grid = [133 134 124 135 154 124 138 110 129 137]
The entry just right of 138: 110
Read off the entry just left of the smallest entry.
Answer: 138

W =
[[126 127 138 125 114 136 129 120 130 130 140 123]
 [102 135 122 122 139 117 106 112 150 138 137 131]
 [120 135 121 123 129 128 137 123 135 136 132 141]
 [124 132 126 132 126 154 138 128 104 132 127 114]
 [130 130 144 125 140 132 121 148 129 136 127 109]
 [131 130 143 122 141 142 123 149 122 136 127 109]
 [136 130 110 124 128 131 125 131 147 141 120 137]
 [108 135 121 118 136 117 114 113 150 130 140 139]
 [128 131 100 126 127 139 130 136 143 136 112 131]
 [137 124 133 140 125 131 116 125 113 132 108 111]
 [140 131 122 123 139 115 148 133 129 112 131 140]
 [125 132 133 125 121 142 111 150 124 127 120 127]
 [141 134 121 136 132 117 101 130 118 115 116 112]]
Find the bottom-right entry.
A: 112
Find the top-right entry.
A: 123
Find the maximum.
A: 154
Find the first entry, reading row by row.
A: 126
Find the smallest entry.
A: 100
The largest entry in the last row -> 141
Find the second entry, reading row by row.
A: 127
Find the 2nd entry on the diagonal from the top-right corner.
A: 137
The bottom entry of the column that holds the largest entry: 117
The entry just right of the smallest entry -> 126
Find the entry just left of 144.
A: 130
Find the entry just left of the smallest entry.
A: 131
The 3rd entry from the end, reading row by row: 115
Find the last entry of the smallest entry's row.
A: 131
Find the entry directly above the largest entry.
A: 128
The largest entry in the first row is 140
Find the entry directly above the smallest entry.
A: 121
The first entry in the row that holds the smallest entry: 128
The 5th-last entry, reading row by row: 130
Find the second smallest entry.
A: 101
Find the first entry of the largest entry's row.
A: 124
The fourth entry from the end, reading row by row: 118
Find the 2nd entry on the main diagonal.
A: 135
Find the entry directly below the smallest entry.
A: 133
The 3rd smallest entry: 102

[[125 115 130 119 136]
 [126 125 130 123 131]
 [127 124 131 125 133]
 [121 104 133 119 145]
 [133 140 126 132 120]]
The entry directly above 124 is 125
Which number is the bottom-right entry? 120
Which number is the first entry in the row that holds the smallest entry? 121
Which number is the second entry, reading row by row? 115
Which number is the third largest entry? 136
Which number is the 5th entry from the end, reading row by row? 133
The entry just left of 115 -> 125
Which number is the second entry on the diagonal from the top-right corner? 123
Which number is the entry directly above the largest entry? 133
The entry just left of the largest entry is 119

Read these off the array that follows. Indices start at 0.
1) What is the entry directly above the smallest entry?
2) What is the bottom-left entry?
3) What is the entry in row 0 and column 1?
4) What is the entry just right of the smallest entry?
5) What is the entry at row 1, column 0?
6) What is the top-right entry?
7) What is the entry at row 0, column 0?
8) What is the entry in row 1 and column 2?
[[122 136 136 142 121 116 129]
 [124 118 124 130 128 105 139]
 [119 133 133 124 128 145 122]
 [137 135 123 122 113 117 122]]
1) 116
2) 137
3) 136
4) 139
5) 124
6) 129
7) 122
8) 124

[[111 134 131 117 119 127 125 144 140 129 127 137 147 133 138]
 [115 124 132 118 117 121 123 143 144 130 124 133 143 133 145]
 [141 105 128 133 128 116 125 123 133 130 121 115 113 128 140]
 [124 111 131 122 119 115 122 139 144 131 121 124 132 133 149]
 [122 114 131 121 118 116 122 140 145 131 121 126 134 133 148]
 [111 134 131 117 119 127 125 144 140 129 127 138 147 133 138]
 [145 122 125 139 137 129 131 113 116 128 129 118 108 124 118]
 [119 118 131 119 117 118 123 142 145 130 122 129 138 133 148]
 [114 150 129 121 127 139 130 135 125 126 134 142 145 129 119]
 [139 104 128 132 126 115 125 125 135 131 121 115 115 129 142]
 [145 121 125 139 137 128 131 112 116 128 129 118 108 124 119]
 [117 122 132 118 117 120 123 143 144 130 123 131 141 133 146]
 [143 107 127 136 130 118 127 120 129 130 123 114 109 127 135]
 [143 126 125 139 138 132 132 112 114 127 130 120 110 123 115]
 [114 127 131 117 117 123 124 144 143 129 125 134 144 133 143]]
Indices start at 0.
The entry just right of the smallest entry?
A: 128
The entry in row 0 and column 2 is 131
The entry at row 2, column 0 is 141
The bottom-left entry is 114
The top-right entry is 138
The entry in the bottom-right corner?
A: 143
The entry directly above the smallest entry?
A: 150
The entry in row 2 and column 1?
A: 105
The entry directly above the centre entry?
A: 113
The bottom entry of the column that holds the smallest entry?
A: 127
The entry just right of the largest entry?
A: 129
The entry in row 0 and column 0?
A: 111
The entry in row 2 and column 2 is 128
The entry in row 1 and column 2 -> 132
The top entry of the column that holds the smallest entry -> 134
The centre entry: 142
The entry directly above 146?
A: 119
The entry just left of the smallest entry: 139
The entry directly below the smallest entry is 121
The entry in row 1 and column 0 -> 115
The entry just left of the centre entry?
A: 123
The entry directly below the centre entry?
A: 135
The entry just left of the largest entry: 114
The entry at row 1, column 1 is 124

arr =
110,147,113,125,120,106,102,134,141,147,125,131,147,148
129,136,130,151,139,127,132,126,123,105,132,131,126,103
133,127,101,120,99,109,100,128,108,125,118,126,139,136
133,139,122,155,135,127,128,137,152,107,141,138,138,103
135,128,132,148,154,122,104,125,150,113,139,130,151,111
Counting starts at 0.
Read off the entry in row 0 and column 2.
113
Read off the entry in row 2 and column 1.
127
Read off the top entry of the column that holds the largest entry.
125
The bottom-left entry -> 135
The entry in row 1 and column 0 is 129
The entry directly above 150 is 152
The entry just left of the smallest entry is 120
The entry in row 2 and column 2 is 101
The top entry of the column that holds the smallest entry: 120
The entry directly below 118 -> 141
The entry directly below the largest entry: 148
The smallest entry: 99
The entry in row 2 and column 0 -> 133
Read off the entry directly above 154.
135
The top-right entry is 148
Read off the top-left entry.
110
Read off the bottom-right entry.
111
Read off the entry just left of the largest entry.
122
The entry at row 1, column 2 is 130

Questions about the row below.
1) What is the third entry from the left?
2) What is the 4th-last entry?
3) What is the last entry?
4) What is the 1st entry?
(122, 130, 134, 142, 137, 135, 128, 132, 129, 124, 150, 124, 137, 144, 124, 121)
1) 134
2) 137
3) 121
4) 122

Questions about the array below. Rows and columns are numbered from 0.
1) Give the entry in the top-left corner.
2) Give the entry in the bottom-left corner.
3) Give the entry in the top-right corner.
4) Give the entry at row 0, column 1.
5) Give the entry just right of the largest entry.
6) Give the entry in row 0 and column 2.
7) Give the entry at row 1, column 0.
8) Give the entry in row 2 and column 0.
[[113 123 115 112 116 139 124 121 127 118 113 121 113 138 127 115]
 [122 119 121 123 118 142 121 125 120 116 121 115 126 145 119 122]
 [137 124 144 136 141 124 123 125 127 138 144 125 135 127 123 143]
 [127 116 115 125 114 131 117 114 135 112 113 113 103 136 131 114]
 [126 112 136 124 130 129 112 115 114 128 136 110 125 135 110 136]
 [130 133 109 129 110 148 137 137 143 111 109 128 121 146 145 109]
 [126 141 120 125 118 136 141 142 133 125 120 138 125 135 136 119]
 [120 124 148 119 148 123 123 120 119 148 147 128 136 121 116 148]
 [123 122 108 122 110 140 125 121 139 110 107 119 106 140 138 108]
 [144 107 120 143 114 117 107 112 129 106 119 106 109 129 123 119]
 [122 121 111 122 113 140 124 119 139 112 109 118 109 140 138 111]
 [141 132 136 140 140 114 132 126 146 138 135 137 128 110 144 134]
 [122 118 120 122 117 145 119 124 120 115 120 113 124 150 119 121]]
1) 113
2) 122
3) 115
4) 123
5) 119
6) 115
7) 122
8) 137
